[[112 107 118 142 140 129 134 108 106 157 127 113 131 142]
 [151 156 140 134 124 108 132 132 111 134 128  86 128 127]
 [127 154 136 157 140  98 149 127 109 166 133  67 141 151]
 [137 122 136 139 134 117 117 108  71 150 129 112 117 142]
 [130 118 130 140 124 128 152 154 162 114 139 164 127 125]
 [165 131 158 129 145 110 141 120 134 117 135 127 112 134]
 [133 129 140 122 130 138 155 153 169 101 136 167 125 129]
 [106 127 112 121 126 141 137 145 133 132 118 140 143 131]
 [114 127 121 129 121 141 120 134 117 132 130 142 130 137]
 [136 126 127 117 125 125 117 129 109 129 114 132 125 123]
 [126 143 130 161 130 103 126 103  96 163 141  58 136 145]
 [120 126 124 135 122 132 128 121 145 124 138 124 132 124]] -> 136

[[128 156 123  92 106 156 137 109 153 180]
 [133 149 159 144 155 129 105 116 111  82]
 [163 111 119 137 127 103 116 114 117  86]
 [102 130 181 140  96 138 143  79  91 137]
 [124 113 153 145 101 111 147 130 119 118]
 [120 134 140 148 150 140 109 124 102  86]
 [ 94 113 140 109 105 157 149 123 117 127]
 [ 67 130 163 114 117 167 148 108 138 151]
 [134 159 102  97 188 147  58 110 173  97]] -> 94

[[ 99 147 186 109 163 133 146 134 155 112 155 168 142 172 113]
 [ 95  90 118  99 105 154 143 124 123 143 107 134 169 179 148]
 [138 101  80 125  89 104 177 102 170 191  93 164 179  93 191]
 [120 147 173 130 160 156 117 151 119 104 158 127 122 173 105]
 [ 88 102 121  87 108  93 169  92 170 148 103 177 166 121 149]
 [184 175 155 186 170 171  82 176  91 102 175  83  80 141  99]
 [114 131 151 119 140 145 137 137 133 125 138 141 142 165 127]
 [143 133 116 134 122  99 170 111 180 169 121 174 156  94 166]
 [ 81  96 123  85 108 115 137 101 132 121 105 143 144 145 123]] -> 114

[[ 95 119 132 123 130 167 154 214 137 149 117]
 [171 155 124 145 142 154  75  94 106 150 136]
 [116  96 125 136 103  90 156 195 119 154 133]
 [169 144 138 139 163 149 138  81 134 166  82]
 [101 119 142 107 102 138 163 161 150 111 143]
 [140 151  98 103 126 131 103  61  92 139 115]
 [152 101  92  94  94 127 159 154 129 181 140]
 [120 117 125 127 145 126 160 157 146 158 156]
 [147 136 144 139 157 122 120 133 142  81 118]
 [163  94 117 135 149 196 126 118  61 205 114]] -> 120

[[118 101 171 179  60  95 148]
 [120 161  97 130 192 157 147]
 [110 131 150 189 112 114 162]
 [147 122 106  63 140 142  92]
 [113 124 149 180 106 115 161]
 [112 171 115 165 188 140 143]
 [114 116 162 185  84 102 154]
 [151  84 128  64  79 126 102]
 [118 173 108 147 195 144 131]] -> 114

[[110 129 148 170 131 184 140 118 106 102 163 161 159]
 [126  88 138 100  66 120 142 103 112  72 123  85  99]
 [178 140  73  96 169  93 124 155  84 122 163  58 146]
 [113 190 134  97 120 109 143 154 116 136 155  97  99]
 [163 137  95  72 139 106 153 163  87 123 155  82 128]
 [ 98 115 106 145 135 115 133 136 126 155 148 118 143]
 [136 116 117 141 196 135  98 142  98 144 187 176 201]
 [128 151 112  91 183 113 135 214  77 211 168 142 175]
 [150 155 127  87 112  70 136 174 121 100 117 135 114]
 [ 92 188 128 141 147 189  66 119 161 174 133 176 180]] -> 128

[[ 69 146 168 114 137 164 136 120  71  76 107 134  49  76  99]
 [128  97 149 158 141 122 101 159 120 166 155  91 106 117 144]
 [131 136 120 119 122 130 138 120 134 118 120 139 139 135 124]
 [161 117 126 152  93 166 183 165 147 106 131 109  93 151 130]
 [136 144 112 113 117 130 146 112 140 110 113 148 147 141 122]
 [134 137 118 119 121 129 140 119 137 117 120 139 140 136 125]
 [ 87 142 156 118 134 153 134 122  87  91 113 132  72  91 108]] -> 136

[[132 131 126 117 128 124 136 130 134 128 122 130 129 130 135 119]
 [119 121 140 111 103  85  71 118 137 111 121 121 109 123 164 149]
 [153 147 122 103 156 137 204 134 138 136 109 143 134 146 125  86]
 [152 146 122 101 159 142 204 134 134 131 109 143 135 145 125  89]
 [117 122 139 113  99  89  72 118 137 111 120 119 109 118 165 150]
 [143 140 129 101 139 115 153 126 140 123 109 136 123 138 144 111]
 [108 119 138 126  95  90  42 118 131 113 133 114 107 112 159 167]
 [154 145 122 105 155 140 204 133 139 135 110 145 135 146 125  82]
 [133 131 129 117 127 123 133 130 133 124 125 131 126 133 134 123]] -> 108

[[140 108 168 124 141 165 152  89 106 122 143  81 201 155]
 [121 124 161 119 121 159 167  75 123 130 157 112 205 163]
 [132 116 158 125 128 175 149  74 117 118 151 107 201 166]
 [128 157 115 124 126 153 170  74 144 103 177 166 176 167]
 [130 157 112 133 138 168 162  77 143  95 178 169 163 164]
 [162 119 156 131 184 134 168 134  98 113 140  56 167 127]
 [125 157 125 150 193 186 153  98 139 111 169 157  91 130]
 [129 120 156 126 126 176 150  71 120 118 154 115 200 167]
 [132 132 161 141 201 135 190 144 110 131 151  75 137 109]] -> 125
---
215 149 188 170 167 151 131
110 99 108 103 106 183 144
125 140 190 163 178 138 102
-> 102

147 65 105 78
124 55 178 65
138 94 174 167
-> 167

166 158 172 121 121
97 76 205 145 143
127 111 156 129 153
-> 153

195 157 61 172 110
157 140 105 141 136
114 111 93 100 125
-> 125

129 146 75 118 188 165
128 88 41 172 163 128
148 107 48 98 139 134
-> 134

86 212 69 117 61 191
171 100 153 114 162 85
147 115 157 68 178 80
-> 80

59 116 134 75 89
140 130 135 120 144
164 169 137 120 172
-> 172

149 79 134 161 154
68 196 111 49 152
67 179 129 77 178
-> 178

92 101 95 82 170 206 128
190 139 148 158 115 89 99
193 113 134 138 88 60 73
-> 73
---
[[144 158 165 120 135  96  64]
 [145  76 132  86 120 180 135]
 [145  80 122  67 115 168 134]]
80

[[117 182 111 173 175]
 [154 135 160 135 134]
 [129  64 130  74  69]]
64

[[145  53 183 101 141 123 129]
 [141  53 174 101 126 116 138]
 [139  53 174 101 126 116 138]]
53

[[155 146 159 184]
 [157 146 160 176]
 [156 109  75 197]]
109

[[139  64 113 192 151  90]
 [150  41  99 183 138  77]
 [149  49 105 189 142  83]]
49

[[150 170  95 100 104 105]
 [ 63  42 153 119 178 141]
 [115 136 147 163 159 141]]
136
